In the data rows, zero lies at 4.5, halfway between 4 and 5.
Each row has a hidden score. How much does it go up from the first row of each pair to the second? 15 means little or no change, 30 a big rise and 0 a big fall. The score is a weighted sum of the row's numbers plus the product of two more (or one squared), each taken from its middle value.
array([2, 4, 6, 3, 5, 4, 6, 4, 4, 4, 6, 4, 5])
array([4, 6, 6, 4, 3, 3, 6, 5, 4, 2, 4, 3, 3]): 19
array([2, 7, 7, 2, 3, 2, 6, 6, 4, 3, 5, 4, 4])
array([4, 5, 5, 4, 3, 4, 7, 4, 2, 2, 5, 6, 5]): 19
array([3, 4, 6, 5, 4, 4, 4, 5, 5, 3, 6, 5, 4])
array([5, 5, 4, 6, 6, 5, 5, 4, 5, 5, 6, 7, 6]): 18
array([4, 4, 5, 4, 3, 5, 6, 3, 2, 4, 3, 4, 3])
array([4, 3, 4, 4, 4, 4, 3, 4, 5, 4, 4, 4, 4]): 12
array([5, 4, 4, 4, 5, 4, 4, 1, 8, 5, 7, 4, 6])
array([3, 6, 5, 2, 3, 2, 5, 6, 2, 3, 4, 2, 3]): 4
array([6, 2, 2, 4, 7, 6, 4, 5, 7, 6, 4, 4, 6])
array([6, 5, 4, 6, 6, 4, 6, 3, 6, 4, 6, 8, 7]): 17
array([6, 3, 3, 5, 6, 6, 5, 3, 7, 6, 5, 5, 6])
array([3, 4, 4, 4, 5, 6, 5, 4, 3, 7, 3, 4, 4]): 11
array([5, 7, 6, 5, 4, 4, 3, 4, 6, 5, 5, 7, 5])
array([6, 4, 5, 7, 6, 7, 2, 4, 6, 6, 4, 7, 5]): 14
array([4, 6, 5, 4, 4, 3, 4, 6, 3, 4, 5, 5, 3])
array([6, 6, 5, 5, 5, 5, 7, 4, 5, 6, 4, 6, 7]): 24
array([7, 3, 4, 7, 7, 6, 1, 5, 7, 6, 6, 4, 4])
array([6, 3, 3, 7, 8, 5, 3, 5, 8, 3, 9, 8, 8]): 11
array([1, 5, 6, 1, 3, 2, 7, 5, 4, 2, 6, 2, 5])
array([4, 5, 5, 2, 2, 4, 7, 6, 3, 4, 4, 1, 4]): 16
array([7, 4, 4, 7, 6, 6, 3, 4, 4, 5, 4, 5, 5])
array([7, 3, 4, 5, 6, 6, 6, 3, 4, 6, 3, 5, 5]): 10
array([4, 4, 6, 3, 5, 7, 8, 4, 2, 6, 2, 3, 6])
array([2, 5, 6, 2, 4, 3, 4, 6, 4, 3, 6, 3, 3]): 2
array([6, 5, 4, 6, 6, 4, 2, 4, 8, 6, 5, 7, 6])
array([2, 7, 6, 3, 2, 3, 7, 6, 1, 3, 2, 5, 4]): 8
array([5, 3, 3, 3, 6, 6, 5, 3, 4, 7, 2, 3, 4])
array([6, 4, 3, 5, 5, 4, 5, 6, 4, 5, 4, 6, 7]): 8
array([6, 3, 2, 6, 7, 7, 1, 7, 6, 7, 3, 7, 6])
array([6, 4, 4, 5, 5, 5, 5, 3, 6, 6, 3, 6, 6]): 21
array([3, 4, 4, 4, 3, 4, 6, 4, 2, 1, 7, 3, 4])
array([3, 6, 7, 3, 3, 2, 4, 4, 5, 4, 6, 2, 2]): 18
array([4, 2, 3, 3, 6, 6, 5, 3, 8, 5, 6, 3, 7])
array([4, 4, 6, 1, 2, 3, 7, 4, 4, 3, 4, 2, 4]): 7
array([6, 4, 4, 4, 6, 4, 6, 5, 7, 5, 7, 5, 7])
array([3, 4, 5, 2, 3, 3, 4, 3, 5, 5, 5, 2, 3]): 20
array([4, 7, 6, 2, 1, 1, 5, 5, 5, 3, 4, 2, 4])
array([3, 5, 6, 4, 3, 5, 7, 6, 1, 2, 4, 4, 4]): 20
array([4, 2, 3, 6, 6, 8, 3, 5, 3, 6, 4, 3, 4])
array([5, 3, 4, 3, 5, 6, 6, 1, 6, 6, 2, 4, 5]): 22
array([4, 5, 4, 3, 5, 5, 6, 5, 4, 7, 1, 4, 5])
array([2, 6, 5, 4, 1, 3, 3, 3, 4, 3, 4, 3, 2]): 21
array([2, 6, 6, 5, 3, 3, 4, 5, 4, 2, 7, 3, 3])
array([1, 6, 6, 2, 2, 2, 5, 3, 4, 2, 5, 2, 3]): 18
array([5, 5, 4, 3, 4, 4, 6, 3, 6, 6, 4, 6, 5])
array([7, 2, 3, 6, 6, 6, 4, 4, 7, 6, 3, 5, 6]): 11
array([5, 4, 4, 5, 4, 5, 4, 3, 5, 7, 4, 2, 4])
array([4, 4, 5, 4, 6, 4, 7, 4, 5, 3, 7, 6, 9]): 17
array([8, 4, 3, 6, 7, 6, 3, 5, 6, 6, 3, 7, 6])
array([7, 3, 2, 5, 5, 5, 4, 2, 6, 6, 5, 3, 5]): 18
array([6, 5, 5, 6, 5, 5, 4, 4, 6, 5, 3, 8, 5])
array([6, 3, 2, 7, 6, 8, 3, 4, 6, 8, 1, 6, 4]): 21
array([5, 5, 7, 6, 5, 6, 5, 4, 4, 5, 4, 4, 4])
array([8, 5, 4, 5, 5, 4, 6, 4, 5, 5, 4, 5, 6]): 14
array([4, 7, 6, 3, 3, 1, 3, 6, 4, 3, 5, 4, 3])
array([3, 4, 4, 3, 2, 4, 7, 2, 3, 4, 5, 2, 4]): 19
array([6, 5, 5, 6, 6, 6, 4, 6, 4, 6, 6, 4, 6])
array([1, 4, 5, 1, 3, 4, 7, 4, 3, 2, 5, 3, 4]): 6
array([7, 4, 4, 7, 6, 7, 4, 4, 5, 6, 3, 6, 5])
array([6, 3, 4, 4, 5, 5, 4, 4, 5, 5, 5, 4, 5]): 11
array([2, 5, 6, 3, 3, 2, 7, 6, 1, 0, 6, 5, 5])
array([6, 5, 2, 6, 6, 5, 1, 5, 6, 6, 5, 5, 5]): 14
array([6, 5, 3, 5, 5, 3, 5, 4, 7, 5, 6, 5, 7])
array([5, 6, 4, 5, 5, 5, 5, 4, 5, 7, 1, 5, 5]): 17
array([7, 3, 3, 5, 6, 4, 1, 4, 8, 6, 5, 4, 4])
array([5, 2, 3, 5, 6, 7, 6, 4, 4, 4, 5, 6, 8]): 15
array([5, 4, 4, 6, 5, 6, 5, 3, 5, 5, 6, 6, 6])
array([4, 6, 5, 3, 3, 2, 6, 6, 4, 4, 5, 3, 5]): 11
array([3, 4, 4, 4, 5, 3, 3, 6, 3, 2, 7, 3, 3])
array([5, 3, 3, 4, 6, 5, 5, 5, 7, 6, 5, 4, 6]): 19
array([3, 7, 6, 2, 2, 3, 8, 7, 3, 4, 4, 3, 5])
array([7, 5, 6, 5, 6, 6, 5, 5, 5, 6, 1, 7, 5]): 21
array([4, 3, 5, 4, 6, 5, 5, 2, 6, 3, 7, 5, 5])
array([2, 6, 7, 3, 3, 4, 7, 6, 1, 3, 3, 5, 4]): 10
array([5, 4, 5, 6, 4, 7, 4, 3, 5, 6, 0, 6, 5])
array([5, 4, 6, 5, 4, 6, 4, 5, 4, 6, 1, 4, 3]): 13
array([6, 2, 2, 5, 8, 6, 2, 4, 7, 7, 7, 5, 5])
array([3, 2, 3, 2, 4, 6, 6, 2, 5, 5, 5, 1, 6]): 16
array([5, 3, 2, 4, 7, 6, 3, 4, 7, 7, 4, 6, 7])
array([5, 4, 4, 4, 4, 4, 5, 4, 5, 4, 6, 4, 3]): 14
array([5, 3, 4, 6, 7, 7, 3, 7, 4, 6, 6, 4, 4])
array([6, 6, 5, 8, 5, 4, 2, 7, 6, 4, 6, 8, 4]): 13
array([2, 4, 6, 3, 3, 4, 7, 5, 2, 2, 6, 1, 3])
array([6, 3, 3, 6, 6, 6, 3, 4, 5, 5, 4, 6, 5]): 12
array([7, 5, 4, 8, 5, 5, 4, 4, 7, 3, 4, 7, 5])
array([5, 4, 4, 6, 6, 7, 3, 5, 5, 6, 3, 6, 5]): 12
array([5, 5, 5, 5, 6, 4, 4, 4, 7, 5, 7, 7, 6])
array([2, 7, 7, 2, 1, 1, 6, 4, 3, 2, 4, 3, 4]): 13
array([7, 4, 5, 6, 4, 4, 5, 2, 4, 3, 6, 6, 5])
array([6, 1, 3, 4, 6, 7, 6, 5, 4, 4, 5, 3, 6]): 12
array([3, 5, 6, 5, 5, 5, 4, 6, 5, 5, 3, 4, 3])
array([3, 5, 4, 4, 4, 3, 4, 6, 3, 4, 7, 2, 4]): 11
array([3, 5, 5, 4, 3, 4, 6, 5, 2, 2, 5, 4, 4])
array([5, 8, 7, 7, 4, 3, 1, 6, 5, 4, 4, 8, 2]): 14
array([4, 5, 5, 6, 3, 4, 3, 5, 4, 3, 6, 5, 3])
array([7, 4, 4, 6, 7, 7, 3, 5, 5, 6, 4, 6, 5]): 22
array([7, 5, 5, 7, 6, 6, 2, 5, 5, 7, 3, 5, 3])
array([6, 3, 2, 6, 7, 4, 3, 4, 9, 4, 6, 8, 7]): 12
array([7, 2, 1, 7, 6, 6, 3, 5, 6, 4, 6, 6, 6])
array([4, 6, 6, 4, 4, 3, 4, 5, 5, 4, 4, 5, 3]): 19
array([1, 4, 5, 1, 2, 4, 9, 3, 1, 2, 4, 2, 5])
array([6, 3, 3, 5, 5, 6, 5, 5, 4, 5, 3, 5, 6]): 12
array([4, 6, 5, 5, 4, 3, 6, 3, 6, 4, 6, 7, 8])
array([5, 6, 7, 4, 4, 4, 4, 5, 4, 5, 3, 4, 3]): 17
array([6, 5, 4, 5, 6, 5, 4, 5, 5, 5, 5, 6, 5])
array([5, 3, 3, 5, 6, 7, 4, 2, 5, 6, 4, 6, 6]): 16
array([5, 5, 5, 7, 5, 7, 5, 4, 4, 6, 3, 5, 5])
array([2, 4, 5, 4, 4, 3, 3, 4, 4, 2, 8, 2, 3]): 11
array([1, 6, 7, 2, 3, 2, 5, 4, 4, 2, 5, 3, 3])
array([6, 4, 3, 6, 6, 7, 5, 4, 4, 6, 3, 5, 5]): 17
array([6, 5, 5, 5, 5, 6, 6, 3, 4, 6, 4, 4, 5])
array([2, 7, 7, 4, 2, 3, 5, 5, 3, 3, 3, 4, 2]): 7
array([4, 4, 5, 5, 5, 5, 3, 4, 5, 4, 6, 5, 3])
array([6, 4, 3, 6, 6, 5, 4, 4, 8, 5, 6, 7, 6]): 17
array([5, 5, 5, 4, 4, 5, 6, 3, 4, 4, 3, 4, 4])
array([5, 6, 5, 6, 5, 5, 3, 5, 4, 6, 3, 6, 5]): 10
array([2, 6, 6, 3, 3, 3, 5, 6, 3, 4, 3, 4, 3])
array([2, 4, 4, 2, 3, 5, 6, 6, 1, 4, 3, 1, 3]): 16
array([3, 5, 6, 4, 4, 4, 7, 6, 1, 2, 4, 5, 4])
array([3, 6, 6, 1, 2, 2, 8, 4, 3, 2, 5, 3, 5]): 14
array([6, 4, 3, 6, 6, 7, 4, 7, 5, 7, 3, 3, 5])
array([8, 1, 0, 5, 7, 7, 4, 4, 7, 7, 6, 4, 7]): 14
array([3, 5, 7, 2, 4, 3, 7, 5, 4, 3, 7, 4, 5])
array([2, 5, 5, 2, 3, 1, 6, 5, 4, 2, 8, 2, 5]): 13
array([5, 3, 2, 6, 6, 6, 4, 7, 6, 6, 5, 6, 7])
array([7, 5, 3, 7, 7, 4, 1, 5, 9, 5, 8, 9, 7]): 22
array([2, 6, 6, 3, 4, 2, 5, 6, 3, 2, 8, 4, 4])
array([5, 4, 3, 1, 5, 2, 7, 3, 5, 5, 7, 4, 8]): 16
array([3, 5, 5, 3, 5, 5, 4, 4, 5, 6, 4, 3, 3])
array([4, 7, 5, 3, 4, 1, 5, 7, 5, 4, 7, 5, 5]): 2
array([5, 4, 6, 4, 5, 5, 5, 3, 4, 5, 2, 4, 3])
array([5, 6, 4, 5, 5, 4, 4, 4, 6, 6, 4, 7, 6]): 12
array([2, 6, 6, 2, 2, 3, 7, 6, 2, 3, 4, 2, 4])
array([3, 6, 6, 3, 4, 3, 6, 6, 3, 3, 6, 5, 4]): 13
array([6, 5, 3, 5, 5, 5, 4, 3, 7, 7, 2, 6, 6])
array([3, 8, 7, 5, 3, 3, 5, 7, 3, 3, 5, 6, 4]): 9
array([5, 2, 4, 6, 7, 7, 2, 4, 4, 5, 6, 6, 4])
array([5, 4, 6, 4, 4, 6, 7, 5, 1, 4, 1, 5, 4]): 25
array([4, 3, 4, 4, 4, 5, 5, 5, 2, 3, 4, 3, 3])
array([4, 5, 6, 3, 3, 4, 6, 2, 5, 6, 2, 2, 3]): 24
array([2, 6, 7, 1, 2, 3, 9, 5, 1, 2, 6, 1, 4])
array([3, 5, 6, 4, 3, 2, 5, 7, 3, 1, 9, 3, 5]): 6
array([7, 3, 1, 7, 8, 6, 3, 7, 7, 6, 7, 7, 7])
array([7, 4, 4, 6, 6, 6, 3, 5, 8, 7, 5, 5, 5]): 26
array([5, 4, 3, 4, 4, 3, 3, 6, 6, 4, 6, 5, 5])
array([7, 3, 3, 7, 6, 6, 0, 5, 5, 6, 3, 4, 2]): 20
array([7, 5, 5, 6, 5, 5, 5, 3, 6, 5, 1, 6, 4])
array([5, 1, 2, 5, 6, 7, 4, 4, 4, 5, 5, 5, 6]): 7
array([8, 2, 2, 7, 6, 7, 4, 3, 7, 6, 4, 7, 6])
array([4, 5, 5, 5, 3, 5, 4, 5, 1, 4, 2, 2, 1]): 18
array([2, 6, 6, 5, 4, 3, 3, 7, 3, 2, 7, 4, 4])
array([6, 3, 3, 7, 6, 5, 1, 3, 7, 6, 6, 6, 5]): 19
array([5, 5, 3, 5, 6, 5, 3, 6, 6, 7, 3, 6, 6])
array([7, 4, 3, 4, 5, 5, 4, 2, 6, 6, 4, 4, 5]): 22
array([7, 4, 4, 6, 5, 4, 2, 3, 7, 4, 5, 7, 4])
array([2, 3, 4, 6, 5, 6, 5, 3, 5, 4, 7, 4, 5]): 18
array([5, 5, 5, 7, 5, 5, 3, 3, 6, 6, 4, 5, 3])
array([1, 5, 6, 3, 3, 5, 7, 6, 1, 2, 5, 3, 4]): 8
array([3, 6, 5, 1, 3, 2, 4, 6, 4, 4, 5, 2, 4])
array([5, 5, 4, 5, 4, 5, 4, 5, 5, 5, 4, 5, 4]): 17
array([4, 4, 4, 4, 5, 6, 5, 1, 4, 5, 5, 3, 4])
array([3, 5, 5, 2, 2, 3, 7, 4, 3, 1, 6, 2, 5]): 12
array([2, 6, 4, 3, 2, 4, 5, 4, 2, 5, 4, 1, 2])
array([3, 7, 6, 3, 3, 2, 6, 8, 3, 3, 3, 6, 5]): 4
array([3, 4, 4, 4, 4, 2, 3, 7, 4, 2, 8, 4, 4])
array([2, 7, 7, 2, 2, 1, 4, 4, 4, 4, 4, 3, 3]): 25
array([4, 5, 5, 3, 3, 2, 4, 4, 4, 3, 5, 2, 3])
array([6, 2, 3, 4, 6, 6, 6, 2, 5, 6, 4, 4, 5]): 16
array([6, 2, 4, 6, 8, 7, 4, 5, 7, 5, 7, 5, 6])
array([5, 3, 3, 4, 6, 6, 5, 2, 5, 5, 4, 6, 5]): 14
array([1, 6, 6, 2, 2, 2, 8, 4, 2, 1, 6, 3, 5])
array([3, 7, 6, 4, 3, 3, 5, 4, 5, 4, 5, 4, 3]): 19
array([5, 2, 3, 5, 7, 5, 4, 5, 5, 4, 6, 5, 6])
array([3, 7, 7, 4, 2, 4, 7, 4, 2, 4, 3, 4, 2]): 20
array([3, 6, 5, 2, 2, 2, 6, 5, 4, 4, 5, 2, 4])
array([4, 7, 7, 3, 3, 2, 7, 7, 2, 2, 4, 5, 5]): 22
array([5, 5, 6, 3, 4, 5, 6, 5, 3, 6, 1, 4, 3])
array([6, 5, 4, 6, 5, 4, 6, 4, 5, 4, 4, 8, 7]): 15
array([5, 2, 3, 4, 6, 5, 3, 4, 4, 5, 5, 3, 4])
array([4, 5, 4, 6, 6, 6, 6, 5, 5, 6, 5, 6, 6]): 17
array([7, 6, 4, 5, 5, 3, 2, 8, 6, 6, 3, 6, 4])
array([5, 6, 6, 5, 5, 3, 4, 6, 4, 3, 4, 7, 3]): 18
array([4, 5, 5, 5, 3, 3, 3, 6, 3, 2, 5, 4, 3])
array([4, 5, 5, 3, 3, 3, 4, 5, 4, 4, 4, 4, 3]): 15
array([7, 4, 3, 5, 7, 5, 3, 6, 6, 6, 5, 5, 6])
array([5, 3, 4, 4, 6, 7, 5, 3, 6, 7, 5, 1, 5]): 24
array([3, 4, 4, 3, 4, 4, 3, 6, 4, 4, 5, 1, 2])
array([5, 4, 5, 6, 6, 6, 3, 5, 6, 6, 5, 5, 5]): 16
array([6, 6, 5, 6, 4, 5, 4, 4, 5, 5, 3, 6, 5])
array([4, 6, 6, 3, 3, 4, 6, 5, 3, 4, 2, 5, 4]): 11
array([5, 3, 3, 5, 5, 6, 3, 4, 6, 7, 5, 2, 5])
array([5, 3, 2, 5, 6, 5, 2, 6, 7, 6, 4, 6, 6]): 8
array([5, 5, 5, 6, 4, 5, 1, 5, 4, 5, 3, 5, 1])
array([5, 4, 4, 7, 6, 7, 2, 4, 4, 6, 3, 6, 4]): 16
array([3, 6, 5, 2, 2, 3, 6, 4, 3, 6, 3, 2, 3])
array([6, 5, 5, 6, 6, 6, 3, 6, 4, 5, 1, 8, 5]): 14
array([6, 4, 3, 5, 3, 4, 2, 1, 6, 5, 2, 5, 3])
array([6, 3, 4, 6, 6, 6, 5, 2, 5, 6, 4, 5, 6]): 14
array([2, 4, 5, 0, 2, 2, 8, 4, 1, 2, 6, 1, 5])
array([7, 5, 3, 6, 5, 6, 5, 4, 4, 7, 1, 5, 5]): 16
array([4, 5, 6, 5, 4, 3, 5, 4, 7, 3, 7, 6, 5])
array([2, 7, 6, 4, 2, 2, 4, 7, 3, 3, 5, 3, 4]): 9
array([7, 4, 3, 6, 6, 5, 4, 3, 6, 6, 4, 6, 6])
array([5, 1, 4, 6, 6, 7, 6, 4, 4, 3, 6, 4, 6]): 19
array([4, 5, 4, 5, 4, 5, 3, 3, 4, 5, 4, 5, 3])
array([4, 5, 3, 7, 6, 5, 4, 6, 4, 4, 6, 7, 6]): 9
array([3, 7, 7, 3, 3, 1, 5, 6, 4, 2, 7, 4, 4])
array([2, 7, 6, 3, 3, 2, 3, 6, 3, 3, 4, 5, 3]): 12
array([3, 5, 4, 3, 1, 3, 5, 5, 1, 4, 3, 2, 3])
array([7, 4, 4, 7, 6, 7, 1, 5, 7, 8, 2, 5, 4]): 25
array([2, 6, 6, 2, 3, 1, 7, 4, 4, 0, 8, 4, 5])
array([7, 4, 3, 7, 5, 6, 3, 3, 5, 6, 3, 6, 5]): 15
array([2, 4, 4, 4, 4, 3, 3, 4, 6, 3, 8, 4, 4])
array([2, 6, 5, 2, 2, 3, 6, 4, 3, 3, 5, 4, 5]): 8
array([3, 5, 5, 3, 3, 2, 5, 7, 3, 3, 6, 2, 4])
array([1, 5, 5, 3, 3, 5, 5, 7, 1, 4, 4, 3, 3]): 14
array([5, 5, 4, 5, 5, 4, 3, 4, 7, 6, 5, 4, 5])
array([8, 5, 4, 7, 6, 5, 2, 5, 7, 6, 4, 7, 5]): 10
array([6, 2, 4, 6, 7, 6, 4, 2, 7, 4, 7, 6, 5])
array([3, 4, 4, 6, 3, 4, 4, 6, 2, 2, 7, 4, 4]): 6
array([4, 5, 4, 3, 5, 4, 4, 3, 6, 6, 5, 4, 6])
array([7, 5, 5, 7, 6, 6, 5, 5, 6, 5, 3, 7, 5]): 13
array([6, 4, 3, 4, 7, 5, 4, 5, 6, 6, 6, 5, 6])
array([7, 4, 3, 6, 6, 6, 5, 6, 5, 7, 3, 6, 7]): 12
array([6, 4, 5, 7, 5, 6, 3, 3, 7, 5, 4, 7, 5])
array([3, 5, 6, 4, 3, 5, 6, 6, 0, 3, 2, 3, 2]): 15
